In the data rows, 50 means zero.
The table, row by row:
[57. 50. 34. 49. 51. 22. 62. 37. 34. 44. 22. 54. 70. 71. 78. 68. 68. 61. 45. 53. 50. 51. 62. 51.
 46. 26. 53. 40. 49. 59. 75.]
[73. 76. 48. 46. 65. 58. 70. 58. 71. 59. 64. 86. 51. 74. 42. 70. 35. 67. 31. 36. 45. 56. 70. 48.
 31. 29. 57. 40. 55. 37. 58.]
[47. 56. 47. 35. 40. 49. 28. 57. 62. 44. 77. 46. 66. 81. 59. 69. 32. 57. 54. 57. 44. 53. 48. 75.
 63. 23. 42. 23. 21. 49. 41.]
[54. 65. 54. 49. 73. 72. 70. 63. 79. 58. 58. 85. 23. 57. 41. 54. 43. 70. 37. 46. 34. 35. 64. 42.
 53. 63. 34. 53. 69. 36. 55.]
[56. 51. 44. 58. 30. 74. 62. 60. 39. 68. 69. 47. 52. 45. 28. 25. 50. 35. 62. 50. 57. 58. 48. 64.
 51. 64. 70. 77. 53. 86. 53.]
[25. 43. 52. 33. 45. 54. 24. 56. 78. 43. 66. 51. 42. 52. 52. 49. 41. 56. 50. 58. 32. 40. 45. 76.
 81. 53. 23. 31. 41. 38. 27.]
[56. 62. 47. 24. 46. 45. 58. 42. 43. 37. 21. 53. 61. 34. 81. 57. 75. 41. 58. 47. 55. 50. 45. 61.
 55. 42. 73. 73. 57. 46. 76.]
[24. 41. 60. 30. 45. 51. 30. 64. 84. 43. 66. 46. 36. 54. 55. 54. 40. 54. 52. 56. 26. 38. 41. 72.
 77. 54. 25. 36. 41. 39. 29.]
[50. 48. 46. 58. 34. 69. 59. 60. 36. 62. 61. 54. 44. 46. 37. 28. 51. 31. 61. 44. 61. 63. 50. 57.
 52. 58. 72. 76. 51. 80. 51.]
[35. 43. 37. 44. 57. 35. 57. 40. 51. 47. 11. 58. 46. 50. 78. 55. 77. 55. 53. 47. 28. 30. 57. 47.
 68. 57. 40. 54. 71. 42. 69.]
[28. 47. 56. 32. 45. 51. 27. 59. 74. 43. 62. 48. 44. 56. 54. 49. 43. 52. 54. 62. 26. 39. 45. 76.
 79. 56. 20. 34. 40. 36. 30.]
[51. 30. 55. 85. 46. 58. 55. 48. 30. 59. 59. 41. 40. 42. 27. 33. 40. 39. 52. 54. 63. 62. 55. 35.
 38. 73. 47. 56. 46. 63. 38.]
[55. 52. 47. 24. 44. 47. 50. 36. 49. 37. 20. 43. 65. 36. 81. 52. 71. 39. 55. 47. 58. 46. 44. 50.
 46. 43. 76. 69. 66. 50. 76.]
[27. 47. 53. 28. 44. 53. 29. 62. 80. 38. 60. 48. 45. 51. 59. 55. 45. 52. 52. 56. 24. 34. 48. 79.
 78. 51. 25. 31. 43. 41. 31.]
[36. 36. 33. 74. 42. 67. 58. 59. 42. 58. 54. 57. 27. 58. 31. 31. 50. 49. 53. 53. 39. 54. 56. 48.
 70. 80. 35. 58. 47. 81. 43.]
[52. 37. 43. 56. 33. 84. 63. 56. 39. 63. 63. 55. 54. 55. 39. 28. 46. 35. 58. 41. 60. 56. 44. 57.
 49. 61. 74. 71. 55. 87. 52.]
[36. 33. 34. 74. 44. 62. 60. 57. 44. 69. 60. 64. 30. 60. 27. 25. 50. 49. 57. 54. 39. 43. 61. 54.
 68. 75. 39. 57. 49. 83. 47.]
[55. 35. 47. 86. 48. 57. 57. 58. 22. 65. 66. 41. 41. 40. 23. 34. 43. 43. 47. 48. 68. 55. 51. 31.
 38. 64. 48. 53. 54. 68. 37.]
[46. 57. 66. 10. 32. 66. 25. 57. 75. 35. 72. 37. 67. 46. 58. 54. 43. 39. 58. 54. 50. 58. 33. 82.
 62. 46. 63. 52. 33. 42. 42.]
[56. 48. 45. 54. 30. 74. 59. 58. 33. 63. 70. 51. 42. 49. 29. 22. 49. 31. 61. 47. 64. 64. 41. 50.
 57. 68. 71. 83. 49. 81. 57.]
[35. 33. 32. 62. 39. 60. 66. 58. 49. 63. 54. 58. 27. 54. 32. 30. 55. 48. 56. 51. 30. 50. 50. 55.
 66. 73. 38. 56. 54. 82. 44.]
[37. 44. 71. 48. 47. 47. 18. 52. 65. 39. 72. 23. 61. 43. 42. 61. 33. 48. 47. 59. 57. 51. 36. 52.
 49. 40. 39. 35. 31. 23. 23.]
[49. 53. 54. 38. 40. 44. 26. 60. 60. 44. 73. 41. 70. 82. 58. 63. 34. 58. 43. 55. 48. 52. 51. 72.
 64. 20. 37. 23. 21. 51. 44.]
[52. 48. 56. 53. 60. 18. 55. 31. 34. 44. 20. 41. 57. 31. 72. 63. 65. 45. 47. 52. 62. 45. 47. 29.
 36. 45. 51. 43. 56. 34. 55.]
[62. 70. 71. 61. 78. 55. 54. 51. 73. 64. 55. 65. 38. 43. 37. 63. 32. 72. 33. 36. 58. 45. 54. 30.
 25. 51. 49. 49. 61. 22. 40.]
[54. 46. 40. 50. 59. 21. 58. 42. 36. 42. 20. 43. 71. 73. 82. 65. 62. 51. 47. 54. 52. 47. 62. 48.
 49. 22. 55. 37. 50. 60. 72.]
[56. 53. 46. 20. 48. 49. 55. 34. 39. 41. 27. 51. 66. 39. 70. 56. 69. 37. 69. 46. 55. 51. 43. 49.
 45. 37. 73. 65. 60. 53. 77.]
[42. 46. 76. 41. 45. 39. 11. 51. 60. 40. 71. 30. 57. 38. 43. 53. 32. 51. 48. 55. 60. 50. 38. 53.
 61. 47. 28. 28. 30. 21. 21.]
[76. 78. 52. 53. 73. 56. 67. 61. 70. 66. 63. 76. 44. 81. 43. 76. 36. 70. 30. 36. 44. 51. 68. 52.
 32. 28. 53. 40. 52. 37. 65.]
[43. 59. 70. 18. 34. 66. 23. 56. 66. 36. 71. 36. 64. 50. 47. 49. 41. 42. 59. 53. 58. 50. 35. 76.
 62. 40. 57. 63. 32. 44. 41.]
[36. 37. 42. 39. 52. 31. 60. 36. 44. 42. 16. 54. 44. 42. 84. 59. 70. 57. 51. 54. 32. 33. 60. 48.
 65. 58. 43. 53. 69. 48. 69.]
[53. 44. 58. 58. 65. 18. 49. 33. 37. 39. 22. 40. 60. 32. 70. 61. 61. 48. 50. 49. 62. 48. 50. 30.
 41. 49. 48. 46. 56. 37. 56.]
[63. 60. 45. 24. 48. 42. 58. 40. 44. 41. 19. 50. 66. 35. 79. 56. 69. 38. 61. 47. 59. 52. 41. 53.
 51. 41. 74. 70. 67. 56. 82.]
[39. 36. 36. 64. 45. 66. 61. 55. 38. 70. 59. 60. 26. 63. 28. 28. 57. 41. 56. 52. 31. 47. 55. 53.
 64. 81. 37. 59. 49. 74. 44.]
[61. 71. 68. 58. 76. 54. 57. 53. 69. 56. 53. 67. 37. 40. 34. 64. 35. 67. 35. 41. 53. 53. 59. 29.
 22. 50. 45. 45. 62. 23. 43.]
[35. 57. 73. 47. 52. 50. 18. 50. 55. 39. 75. 29. 57. 42. 46. 53. 34. 50. 50. 59. 53. 46. 39. 52.
 56. 41. 35. 31. 34. 26. 21.]
[54. 48. 56. 57. 55. 21. 52. 29. 33. 40. 20. 35. 64. 29. 65. 54. 62. 50. 39. 53. 59. 53. 47. 29.
 37. 42. 52. 46. 58. 38. 58.]
[53. 46. 44. 60. 32. 74. 63. 56. 45. 59. 71. 47. 49. 44. 24. 24. 52. 38. 56. 43. 60. 60. 40. 62.
 48. 66. 72. 77. 49. 83. 56.]
[46. 64. 71. 14. 33. 68. 23. 57. 70. 35. 76. 35. 66. 41. 47. 52. 38. 42. 60. 54. 53. 57. 36. 79.
 62. 36. 63. 54. 35. 37. 46.]
[50. 55. 37. 49. 60. 22. 63. 36. 34. 40. 22. 51. 74. 64. 81. 69. 65. 58. 50. 46. 45. 41. 56. 47.
 43. 22. 52. 36. 50. 58. 70.]
[46. 45. 55. 59. 58. 23. 51. 32. 33. 41. 17. 41. 61. 28. 73. 51. 62. 54. 47. 57. 60. 50. 50. 35.
 37. 41. 56. 49. 60. 36. 59.]
[52. 33. 51. 85. 53. 53. 52. 54. 28. 60. 64. 37. 39. 43. 25. 35. 45. 38. 46. 49. 63. 59. 48. 33.
 45. 63. 51. 52. 52. 65. 32.]
[56. 43. 33. 74. 45. 61. 69. 50. 31. 70. 66. 57. 50. 90. 36. 37. 40. 43. 56. 53. 55. 64. 57. 54.
 45. 44. 47. 47. 41. 91. 59.]
[53. 35. 52. 80. 46. 51. 57. 53. 28. 59. 66. 44. 43. 45. 25. 31. 42. 44. 51. 56. 60. 62. 45. 38.
 40. 64. 50. 45. 45. 67. 33.]
[35. 27. 34. 66. 39. 64. 60. 54. 49. 57. 56. 55. 27. 60. 29. 25. 54. 51. 54. 54. 33. 46. 58. 50.
 63. 79. 42. 62. 56. 77. 43.]
[54. 51. 47. 28. 41. 43. 61. 40. 50. 38. 21. 52. 61. 41. 84. 55. 70. 44. 59. 47. 55. 48. 45. 55.
 47. 46. 81. 69. 61. 46. 78.]
[42. 53. 74. 43. 46. 46. 15. 44. 60. 39. 75. 23. 54. 43. 40. 56. 36. 46. 42. 62. 58. 49. 34. 53.
 50. 43. 35. 33. 27. 25. 24.]
[46. 55. 61. 31. 48. 47. 27. 63. 61. 38. 74. 39. 68. 73. 55. 63. 32. 56. 48. 55. 46. 48. 49. 77.
 62. 30. 40. 20. 21. 49. 44.]
[57. 70. 54. 42. 66. 67. 66. 69. 92. 60. 52. 87. 17. 57. 35. 53. 41. 70. 38. 39. 31. 41. 63. 46.
 46. 62. 35. 54. 71. 27. 52.]
[54. 48. 53. 50. 55. 23. 50. 33. 31. 41. 18. 33. 62. 34. 71. 58. 60. 48. 43. 48. 61. 45. 54. 24.
 34. 49. 49. 49. 54. 35. 52.]
[48. 35. 50. 76. 49. 56. 59. 54. 26. 61. 61. 41. 43. 45. 30. 30. 39. 37. 53. 51. 64. 57. 52. 32.
 44. 70. 46. 54. 47. 63. 30.]
[55. 55. 49. 23. 43. 42. 57. 43. 45. 36. 21. 44. 63. 39. 79. 49. 73. 46. 54. 47. 60. 47. 42. 47.
 43. 43. 83. 69. 63. 49. 82.]
[66. 74. 66. 62. 75. 57. 57. 52. 63. 64. 51. 72. 30. 44. 40. 67. 29. 61. 33. 35. 53. 51. 55. 26.
 20. 54. 51. 49. 67. 13. 37.]
[54. 67. 55. 44. 66. 70. 71. 64. 83. 57. 50. 85. 21. 56. 45. 61. 43. 72. 35. 43. 34. 43. 65. 47.
 51. 66. 36. 45. 68. 28. 54.]
[34. 32. 29. 71. 38. 66. 63. 58. 42. 66. 57. 54. 29. 56. 32. 28. 50. 53. 54. 53. 36. 48. 53. 55.
 71. 67. 37. 64. 60. 74. 41.]
[41. 52. 70. 43. 47. 38. 18. 49. 59. 38. 67. 30. 60. 37. 48. 59. 34. 54. 50. 61. 60. 52. 39. 60.
 51. 42. 38. 33. 38. 29. 25.]
[53. 45. 47. 50. 61. 19. 47. 30. 29. 43. 20. 42. 65. 29. 65. 61. 68. 48. 50. 52. 59. 43. 48. 27.
 38. 45. 46. 40. 60. 37. 56.]
[39. 43. 32. 41. 57. 28. 61. 40. 49. 43. 10. 57. 43. 39. 80. 57. 70. 53. 49. 50. 34. 31. 52. 49.
 66. 59. 42. 52. 61. 44. 70.]
[56. 45. 32. 77. 39. 60. 66. 57. 24. 69. 74. 49. 49. 82. 31. 40. 45. 52. 47. 48. 47. 57. 64. 51.
 48. 42. 46. 44. 38. 89. 52.]
[72. 79. 60. 33. 60. 80. 63. 62. 77. 60. 61. 76. 46. 47. 39. 63. 41. 63. 42. 37. 54. 47. 56. 49.
 26. 55. 75. 72. 59. 32. 61.]
[55. 44. 27. 74. 44. 61. 74. 56. 31. 63. 68. 58. 49. 85. 33. 41. 41. 41. 47. 47. 47. 63. 60. 58.
 50. 45. 53. 45. 34. 89. 53.]
[46. 36. 57. 86. 47. 51. 52. 54. 25. 62. 66. 43. 42. 49. 25. 30. 44. 43. 52. 55. 64. 64. 56. 28.
 42. 62. 50. 48. 50. 67. 30.]
[43. 48. 73. 46. 51. 40. 18. 54. 66. 38. 67. 37. 58. 45. 42. 54. 31. 47. 44. 61. 57. 54. 42. 53.
 58. 41. 32. 31. 29. 27. 24.]
[40. 49. 67. 44. 55. 49. 12. 49. 59. 40. 72. 26. 57. 46. 44. 55. 35. 41. 46. 56. 59. 47. 37. 49.
 53. 37. 32. 35. 38. 19. 24.]
[42. 44. 38. 40. 53. 28. 57. 33. 49. 41. 12. 58. 43. 46. 78. 55. 72. 59. 48. 47. 24. 31. 56. 50.
 63. 56. 40. 56. 61. 50. 69.]
[39. 40. 26. 38. 54. 25. 56. 43. 51. 45. 15. 60. 41. 47. 71. 56. 69. 56. 51. 49. 33. 32. 52. 43.
 66. 56. 40. 57. 68. 42. 71.]
[30. 48. 55. 31. 40. 51. 28. 60. 84. 38. 66. 46. 42. 59. 51. 55. 43. 54. 49. 61. 31. 34. 45. 74.
 78. 56. 19. 35. 36. 36. 39.]
[44. 50. 66. 45. 49. 47. 23. 56. 61. 42. 66. 29. 60. 44. 42. 56. 34. 46. 51. 59. 58. 52. 41. 59.
 54. 48. 35. 30. 33. 23. 27.]
[54. 48. 33. 73. 44. 60. 61. 57. 25. 68. 69. 53. 55. 83. 31. 42. 45. 44. 49. 51. 49. 56. 58. 54.
 43. 42. 55. 40. 35. 94. 47.]
[56. 57. 37. 46. 48. 25. 61. 38. 41. 43. 25. 58. 70. 64. 78. 69. 62. 53. 48. 45. 43. 52. 61. 45.
 46. 24. 58. 42. 38. 60. 71.]
[56. 43. 41. 57. 32. 79. 58. 59. 33. 64. 64. 50. 53. 51. 32. 24. 57. 36. 63. 47. 57. 62. 47. 65.
 53. 65. 71. 76. 51. 82. 48.]
[42. 36. 33. 65. 44. 62. 64. 54. 46. 63. 58. 58. 25. 61. 32. 31. 50. 47. 52. 50. 29. 45. 56. 49.
 74. 76. 37. 60. 55. 78. 44.]
[57. 55. 31. 44. 61. 26. 65. 38. 34. 44. 27. 52. 73. 70. 76. 65. 65. 61. 46. 43. 45. 47. 63. 50.
 46. 25. 53. 45. 48. 58. 75.]
[63. 74. 69. 61. 83. 56. 57. 55. 67. 59. 60. 69. 32. 37. 28. 62. 31. 69. 32. 35. 59. 52. 54. 25.
 23. 47. 56. 44. 62. 12. 44.]
[51. 46. 55. 56. 64. 23. 49. 34. 33. 41. 22. 40. 56. 32. 73. 62. 68. 53. 47. 49. 60. 48. 47. 28.
 35. 49. 53. 42. 60. 29. 54.]
[40. 48. 67. 44. 46. 41. 17. 48. 59. 41. 70. 27. 53. 35. 42. 53. 31. 47. 52. 63. 54. 52. 40. 53.
 60. 40. 32. 31. 33. 33. 22.]
[57. 49. 48. 60. 60. 20. 49. 36. 33. 39. 24. 38. 57. 27. 71. 57. 64. 48. 43. 53. 64. 52. 49. 28.
 33. 43. 56. 48. 55. 32. 57.]
[50. 56. 57. 40. 41. 45. 26. 60. 64. 42. 73. 44. 66. 78. 54. 67. 42. 60. 51. 55. 37. 51. 59. 79.
 60. 21. 39. 23. 24. 47. 42.]
[57. 45. 53. 50. 63. 26. 50. 29. 38. 42. 12. 36. 63. 32. 71. 59. 59. 51. 47. 50. 58. 48. 47. 29.
 35. 52. 49. 44. 54. 31. 58.]
[33. 45. 54. 24. 41. 56. 27. 56. 80. 34. 66. 49. 47. 53. 52. 53. 44. 50. 50. 57. 26. 39. 53. 73.
 79. 54. 26. 38. 41. 34. 34.]
[57. 55. 48. 28. 44. 45. 52. 45. 51. 43. 22. 48. 70. 34. 69. 57. 72. 35. 58. 42. 53. 46. 42. 54.
 46. 39. 74. 77. 60. 50. 79.]
[54. 57. 43. 31. 47. 45. 58. 42. 46. 42. 25. 47. 64. 40. 76. 48. 77. 42. 64. 54. 62. 46. 42. 59.
 45. 43. 79. 64. 64. 42. 78.]
[42. 46. 37. 46. 52. 26. 51. 38. 53. 42. 12. 60. 48. 42. 79. 47. 72. 53. 49. 49. 34. 34. 54. 50.
 64. 54. 41. 51. 63. 41. 59.]
[42. 57. 55. 36. 40. 51. 24. 50. 57. 39. 75. 40. 63. 77. 62. 59. 35. 58. 48. 53. 39. 50. 46. 78.
 56. 23. 37. 26. 24. 49. 41.]
[43. 54. 69. 44. 52. 43. 14. 50. 61. 34. 71. 30. 62. 39. 42. 58. 31. 48. 49. 61. 56. 50. 37. 53.
 51. 42. 36. 27. 30. 23. 28.]
[63. 74. 68. 62. 79. 59. 58. 63. 65. 61. 52. 73. 35. 38. 32. 66. 31. 65. 35. 42. 64. 55. 55. 33.
 22. 49. 48. 41. 65. 15. 37.]
[56. 48. 46. 56. 33. 79. 63. 61. 37. 63. 63. 47. 46. 51. 35. 25. 50. 32. 60. 45. 64. 68. 48. 62.
 49. 56. 77. 75. 51. 78. 52.]
There are 2 hidden groupings, and every row belongs to one group of each. In each grouping, groups are numbered from 0 in the order they first appear among the rows asked about.
Some new rows, each followed by its group in each grouping, the strongest grouping first:
[48. 57. 53. 32. 38. 48. 23. 55. 61. 43. 77. 46. 64. 75. 54. 67. 36. 53. 51. 54. 39. 54. 54. 75.
 62. 19. 39. 25. 26. 45. 40.] 0 0
[54. 48. 54. 56. 58. 20. 46. 36. 30. 39. 20. 32. 66. 32. 70. 53. 63. 50. 45. 55. 62. 46. 49. 25.
 40. 44. 62. 44. 57. 32. 60.] 1 1
[56. 54. 43. 28. 50. 42. 57. 35. 51. 41. 22. 54. 64. 41. 80. 57. 65. 35. 62. 49. 54. 43. 42. 52.
 49. 44. 74. 72. 60. 50. 73.] 1 2
[58. 50. 34. 45. 51. 29. 58. 43. 36. 49. 26. 50. 69. 65. 81. 59. 64. 52. 47. 47. 43. 50. 67. 48.
 42. 26. 56. 42. 48. 58. 72.] 1 0
[50. 61. 53. 33. 45. 45. 30. 59. 63. 40. 80. 40. 70. 81. 56. 69. 35. 54. 42. 58. 44. 53. 50. 79.
 61. 29. 36. 25. 25. 49. 40.] 0 0
[46. 59. 63. 22. 32. 62. 24. 58. 72. 38. 72. 37. 69. 49. 52. 52. 39. 37. 60. 52. 57. 49. 35. 75.
 63. 38. 62. 54. 36. 37. 47.] 0 2
[42. 50. 37. 43. 53. 31. 57. 41. 47. 48.  9. 60. 47. 42. 78. 56. 70. 55. 50. 53. 26. 34. 54. 44.
 60. 58. 38. 52. 65. 45. 69.] 1 3
[65. 78. 68. 57. 75. 55. 55. 52. 64. 61. 52. 69. 29. 41. 34. 58. 36. 65. 30. 36. 65. 54. 63. 24.
 22. 48. 46. 49. 59. 22. 43.] 2 1
[63. 48. 42. 56. 28. 76. 62. 61. 35. 61. 68. 51. 48. 49. 30. 26. 54. 37. 59. 50. 57. 59. 42. 60.
 56. 62. 76. 79. 50. 77. 54.] 3 2
[45. 55. 73. 45. 48. 46. 17. 58. 62. 38. 74. 30. 65. 43. 51. 56. 37. 51. 50. 57. 62. 47. 36. 58.
 54. 45. 39. 27. 32. 24. 24.] 0 1
[56. 47. 57. 52. 59. 22. 48. 30. 30. 38. 17. 39. 61. 32. 69. 60. 64. 51. 43. 52. 62. 41. 44. 26.
 38. 40. 48. 47. 61. 31. 59.] 1 1
[59. 43. 32. 75. 42. 62. 68. 57. 29. 60. 73. 51. 52. 83. 31. 43. 43. 56. 52. 45. 45. 64. 58. 51.
 46. 50. 48. 45. 40. 94. 54.] 3 0
[71. 72. 65. 61. 81. 59. 56. 54. 70. 60. 60. 67. 40. 35. 31. 58. 35. 70. 35. 39. 59. 54. 58. 25.
 18. 49. 53. 46. 68. 21. 42.] 2 1
[31. 36. 33. 67. 44. 67. 62. 51. 45. 68. 60. 59. 26. 60. 27. 27. 53. 49. 54. 53. 32. 49. 59. 56.
 65. 80. 33. 59. 56. 78. 39.] 3 3
[59. 67. 52. 39. 70. 63. 66. 68. 87. 59. 46. 86. 24. 59. 45. 61. 41. 77. 36. 37. 28. 40. 66. 51.
 48. 65. 35. 51. 66. 31. 53.] 2 3
[47. 33. 52. 82. 47. 60. 59. 52. 28. 61. 63. 35. 39. 48. 23. 32. 36. 45. 43. 56. 62. 65. 46. 27.
 41. 69. 48. 49. 47. 71. 33.] 3 1
[36. 30. 37. 73. 47. 64. 64. 57. 42. 64. 55. 59. 24. 55. 28. 32. 49. 44. 59. 53. 34. 46. 54. 53.
 65. 74. 37. 55. 51. 82. 46.] 3 3
[60. 51. 41. 33. 48. 43. 56. 39. 50. 38. 19. 48. 68. 41. 75. 51. 74. 38. 65. 48. 62. 46. 44. 48.
 43. 43. 73. 71. 56. 49. 79.] 1 2
[55. 48. 40. 55. 31. 73. 67. 62. 45. 59. 72. 51. 48. 46. 25. 28. 57. 30. 59. 48. 62. 60. 42. 58.
 48. 65. 71. 75. 48. 87. 56.] 3 2
[54. 41. 43. 55. 30. 77. 55. 55. 42. 64. 66. 54. 47. 47. 24. 28. 49. 35. 61. 48. 63. 65. 41. 49.
 51. 60. 67. 74. 52. 75. 54.] 3 2
[67. 80. 63. 33. 58. 74. 66. 58. 82. 58. 57. 75. 40. 48. 40. 61. 41. 63. 49. 33. 63. 52. 53. 58.
 30. 52. 77. 67. 68. 35. 56.] 2 2
[40. 36. 48. 80. 55. 56. 53. 53. 27. 63. 64. 42. 41. 45. 23. 29. 41. 49. 54. 55. 63. 62. 49. 26.
 39. 66. 50. 54. 46. 65. 30.] 3 1
[44. 41. 52. 79. 49. 53. 58. 52. 28. 61. 63. 41. 42. 41. 25. 36. 48. 38. 50. 54. 65. 60. 45. 33.
 36. 68. 47. 53. 48. 64. 33.] 3 1
[65. 59. 39. 26. 45. 44. 57. 38. 48. 38. 20. 45. 67. 37. 73. 57. 74. 46. 52. 44. 59. 53. 42. 53.
 44. 40. 80. 69. 58. 52. 84.] 1 2
[56. 51. 56. 54. 60. 18. 48. 30. 22. 39. 19. 38. 58. 33. 70. 57. 63. 50. 51. 51. 59. 41. 43. 28.
 38. 39. 48. 46. 57. 34. 54.] 1 1
[26. 48. 54. 31. 43. 49. 20. 52. 78. 36. 64. 51. 43. 49. 51. 57. 42. 53. 50. 57. 24. 37. 47. 75.
 79. 50. 25. 36. 41. 41. 36.] 0 3
[55. 48. 45. 56. 38. 78. 60. 58. 42. 62. 67. 55. 45. 51. 28. 32. 51. 32. 71. 46. 60. 59. 43. 55.
 53. 61. 69. 74. 51. 80. 53.] 3 2
[66. 47. 30. 44. 56. 23. 60. 39. 40. 49. 26. 50. 71. 63. 82. 66. 61. 52. 47. 46. 46. 40. 54. 45.
 48. 22. 53. 36. 44. 57. 74.] 1 0
[60. 44. 49. 56. 34. 76. 64. 56. 41. 61. 66. 49. 48. 47. 27. 29. 48. 39. 66. 46. 62. 68. 43. 60.
 53. 60. 67. 76. 56. 82. 55.] 3 2
[52. 31. 49. 84. 54. 51. 50. 55. 26. 57. 58. 38. 44. 45. 27. 29. 42. 44. 50. 50. 65. 59. 51. 33.
 40. 69. 51. 54. 48. 68. 27.] 3 1
[55. 49. 43. 32. 43. 50. 51. 34. 47. 44. 24. 51. 65. 37. 74. 49. 70. 44. 57. 50. 53. 40. 44. 52.
 50. 40. 72. 72. 60. 47. 77.] 1 2
[57. 42. 55. 61. 56. 20. 52. 36. 34. 38. 16. 37. 61. 33. 69. 63. 63. 48. 47. 52. 62. 44. 45. 25.
 40. 49. 50. 46. 55. 36. 57.] 1 1
[33. 43. 55. 30. 42. 48. 29. 57. 72. 32. 69. 49. 42. 51. 52. 51. 48. 60. 57. 56. 25. 40. 42. 75.
 77. 53. 20. 33. 37. 36. 37.] 0 3
[45. 55. 71. 44. 52. 44. 21. 54. 54. 40. 74. 32. 55. 40. 47. 56. 28. 47. 50. 60. 55. 55. 36. 50.
 52. 46. 36. 29. 38. 25. 25.] 0 1
[46. 41. 55. 52. 57. 27. 42. 38. 27. 39. 14. 37. 62. 32. 76. 59. 63. 51. 52. 56. 60. 48. 47. 17.
 37. 44. 49. 52. 56. 30. 56.] 1 1
[53. 51. 42. 22. 48. 40. 58. 42. 39. 39. 27. 48. 65. 43. 78. 48. 74. 47. 55. 42. 61. 46. 49. 49.
 38. 40. 81. 68. 63. 47. 74.] 1 2
[72. 77. 63. 27. 66. 74. 68. 63. 76. 54. 62. 75. 40. 40. 38. 54. 48. 62. 48. 36. 53. 61. 54. 51.
 37. 49. 79. 67. 69. 30. 59.] 2 2
[53. 46. 54. 53. 61. 25. 52. 33. 32. 40. 12. 40. 64. 35. 73. 66. 61. 48. 55. 53. 61. 46. 47. 31.
 41. 46. 56. 47. 62. 30. 53.] 1 1
[40. 37. 32. 43. 56. 30. 58. 41. 53. 42. 13. 56. 44. 39. 71. 50. 71. 57. 51. 54. 31. 29. 56. 53.
 56. 59. 42. 51. 68. 41. 70.] 1 3
[58. 42. 29. 75. 37. 63. 65. 55. 33. 72. 62. 50. 48. 83. 38. 44. 43. 48. 50. 50. 47. 64. 62. 52.
 48. 48. 55. 43. 37. 92. 47.] 3 0
[52. 40. 49. 86. 47. 57. 52. 49. 31. 62. 62. 46. 36. 43. 23. 36. 46. 35. 44. 54. 63. 67. 47. 29.
 37. 65. 46. 50. 44. 69. 29.] 3 1
[41. 27. 35. 70. 47. 66. 67. 53. 38. 64. 58. 61. 21. 62. 33. 30. 49. 51. 56. 51. 36. 49. 53. 53.
 71. 79. 38. 59. 52. 79. 43.] 3 3
[63. 73. 70. 57. 76. 59. 58. 57. 74. 60. 54. 67. 32. 43. 34. 62. 36. 67. 37. 41. 59. 59. 57. 30.
 22. 53. 49. 42. 59. 20. 40.] 2 1
[58. 41. 34. 77. 36. 62. 60. 54. 28. 67. 65. 58. 49. 81. 28. 47. 44. 49. 49. 44. 50. 62. 62. 52.
 43. 50. 44. 45. 36. 92. 55.] 3 0
[47. 65. 57. 55. 67. 63. 63. 56. 81. 60. 46. 90. 22. 52. 42. 66. 48. 77. 33. 47. 26. 39. 62. 48.
 53. 60. 38. 54. 67. 30. 50.] 2 3
[60. 51. 33. 49. 51. 21. 64. 38. 32. 41. 23. 54. 69. 72. 75. 68. 70. 59. 49. 56. 44. 41. 60. 48.
 41. 31. 54. 35. 48. 56. 72.] 1 0
[30. 46. 56. 29. 36. 56. 26. 60. 85. 37. 63. 47. 40. 53. 50. 53. 43. 48. 51. 55. 27. 42. 41. 80.
 77. 54. 24. 35. 49. 40. 41.] 0 3
[43. 40. 36. 40. 56. 32. 57. 39. 56. 47.  7. 57. 47. 43. 80. 54. 72. 51. 56. 51. 33. 35. 55. 47.
 64. 53. 40. 54. 65. 46. 70.] 1 3
[57. 68. 53. 46. 74. 72. 58. 58. 86. 57. 48. 86. 24. 54. 38. 53. 43. 68. 40. 39. 32. 46. 66. 49.
 52. 62. 35. 52. 67. 27. 56.] 2 3
[51. 40. 49. 83. 48. 55. 52. 44. 27. 61. 62. 36. 33. 39. 22. 30. 47. 46. 50. 61. 53. 59. 48. 29.
 41. 66. 52. 50. 50. 63. 32.] 3 1
[64. 71. 64. 60. 80. 53. 62. 52. 74. 62. 60. 63. 33. 40. 33. 65. 34. 69. 35. 40. 64. 58. 57. 28.
 19. 51. 45. 46. 67. 18. 41.] 2 1
[56. 42. 30. 76. 46. 61. 69. 54. 24. 65. 70. 54. 56. 85. 34. 43. 44. 53. 49. 44. 47. 66. 64. 53.
 50. 44. 53. 49. 39. 88. 48.] 3 0
[48. 31. 46. 85. 51. 52. 60. 53. 32. 64. 59. 40. 37. 45. 26. 35. 36. 37. 49. 63. 63. 65. 51. 36.
 46. 62. 52. 51. 47. 67. 35.] 3 1
[47. 63. 64. 17. 33. 71. 22. 61. 77. 39. 75. 36. 64. 47. 53. 46. 41. 48. 58. 48. 55. 55. 39. 87.
 64. 35. 66. 56. 34. 45. 46.] 0 2
[48. 63. 62. 12. 35. 70. 27. 56. 71. 33. 79. 39. 64. 45. 55. 52. 40. 45. 59. 47. 51. 55. 31. 85.
 65. 42. 66. 51. 33. 40. 45.] 0 2
